[[106 141 107 128]
 [126 129 138 142]
 [129 128 141 144]
 [132 141 145 155]]
->
[[126 129 138 142]
 [132 141 145 155]]

[[141 138 109]
 [125 124 150]
 [107 127 152]
 [104 121 153]]
->
[[125 124 150]
 [104 121 153]]

[[121 114 126 140]
 [140 123 147 141]
 [130 121 135 142]
 [135 121 142 150]
 [141 125 148 138]
 [117 103 126 153]]
->
[[140 123 147 141]
 [135 121 142 150]
 [117 103 126 153]]

[[135 125 102 154 158 153 141 155]
 [142 137 106 142 145 141 132 142]]
->
[[142 137 106 142 145 141 132 142]]

[[137 130 129]
 [137 140 134]
 [145 139 135]
 [133 138 133]
 [147 141 133]
 [102 111 120]
 [144 142 135]
 [153 152 140]
 [122 120 123]]
->
[[137 140 134]
 [133 138 133]
 [102 111 120]
 [153 152 140]]

[[129 103 129 123 140 111]
 [116 154 126 114 107 145]
 [145 109 117 108 109 112]
 [144 151 111 106 105 144]
 [128 118 133 127 139 116]]
->
[[116 154 126 114 107 145]
 [144 151 111 106 105 144]]

[[128 147 108 104 104 141 108 105 141]
 [111 124 130 142 142 134 130 149 108]
 [115 138 112 117 117 140 112 122 122]
 [121 139 114 116 116 139 114 119 128]]
->
[[111 124 130 142 142 134 130 149 108]
 [121 139 114 116 116 139 114 119 128]]
---
[[137 129 125 123 118 139 139 134 133 134 136 133 136 118 131 113]
 [123 117 144 134 118 131 112 115 110 105 117 133 115 117 121 129]
 [135 135 127 129 123 133 124 140 128 134 137 133 127 112 131 123]]
->
[[135 135 127 129 123 133 124 140 128 134 137 133 127 112 131 123]
 [137 129 125 123 118 139 139 134 133 134 136 133 136 118 131 113]
 [123 117 144 134 118 131 112 115 110 105 117 133 115 117 121 129]]

[[128 120 123 122 130 123 130 129 125 125 119 115]
 [138 122 120 121 119 132 114 131 112 129 135 131]
 [136 131 119 130 114 131 113 127 108 134 150 135]]
->
[[136 131 119 130 114 131 113 127 108 134 150 135]
 [138 122 120 121 119 132 114 131 112 129 135 131]
 [128 120 123 122 130 123 130 129 125 125 119 115]]

[[121 120 132 126 125 122 123 129 115 126 133 136 130 127 117]
 [122 110 131 126 126 118 118 133 109 125 133 138 126 137 110]
 [120 119 132 126 125 122 123 128 115 126 134 137 130 127 116]
 [127 103 136 126 122 113 132 140 110 126 130 126 123 137 112]]
->
[[121 120 132 126 125 122 123 129 115 126 133 136 130 127 117]
 [120 119 132 126 125 122 123 128 115 126 134 137 130 127 116]
 [122 110 131 126 126 118 118 133 109 125 133 138 126 137 110]
 [127 103 136 126 122 113 132 140 110 126 130 126 123 137 112]]

[[112 114 113 148 119 148 119 136 130 147 113 145]
 [137 144 116 126 113 129 109 153 113 109 132 136]
 [146 129 145 115 144 113 143 114 134 128 130 109]
 [141 139 134 118 129 120 125 144 121 108 134 114]]
->
[[137 144 116 126 113 129 109 153 113 109 132 136]
 [141 139 134 118 129 120 125 144 121 108 134 114]
 [146 129 145 115 144 113 143 114 134 128 130 109]
 [112 114 113 148 119 148 119 136 130 147 113 145]]

[[117 125 117 122 115 132 123 122 131 123 120 122]
 [116 131 104 133 108 131 133 131 128 132 104 132]
 [139 133 124 135 131 126 135 135 128 134 121 135]]
->
[[139 133 124 135 131 126 135 135 128 134 121 135]
 [116 131 104 133 108 131 133 131 128 132 104 132]
 [117 125 117 122 115 132 123 122 131 123 120 122]]

[[122 107 118 129 150 143 105 114 134 148 107 138 140 110]
 [152 146 141 139 116 110 151 144 123 110 154 124 106 141]
 [115 108 106 150 155 152 151 147 153 144 149 149 128 140]
 [115 118 115 152 149 149 127 146 135 151 142 107 150 150]]
->
[[152 146 141 139 116 110 151 144 123 110 154 124 106 141]
 [115 118 115 152 149 149 127 146 135 151 142 107 150 150]
 [115 108 106 150 155 152 151 147 153 144 149 149 128 140]
 [122 107 118 129 150 143 105 114 134 148 107 138 140 110]]

[[120 124 125 150 138 111 133 120 101 122 126 120]
 [121 125 124 125 139 137 132 116 137 122 135 120]
 [131 140 134 132 128 105 126 136 127 139 137 126]
 [134 118 131 129 126 130 125 127 128 134 116 133]
 [133 133 139 123 123 139 145 120 118 134 132 133]]
->
[[131 140 134 132 128 105 126 136 127 139 137 126]
 [133 133 139 123 123 139 145 120 118 134 132 133]
 [121 125 124 125 139 137 132 116 137 122 135 120]
 [120 124 125 150 138 111 133 120 101 122 126 120]
 [134 118 131 129 126 130 125 127 128 134 116 133]]
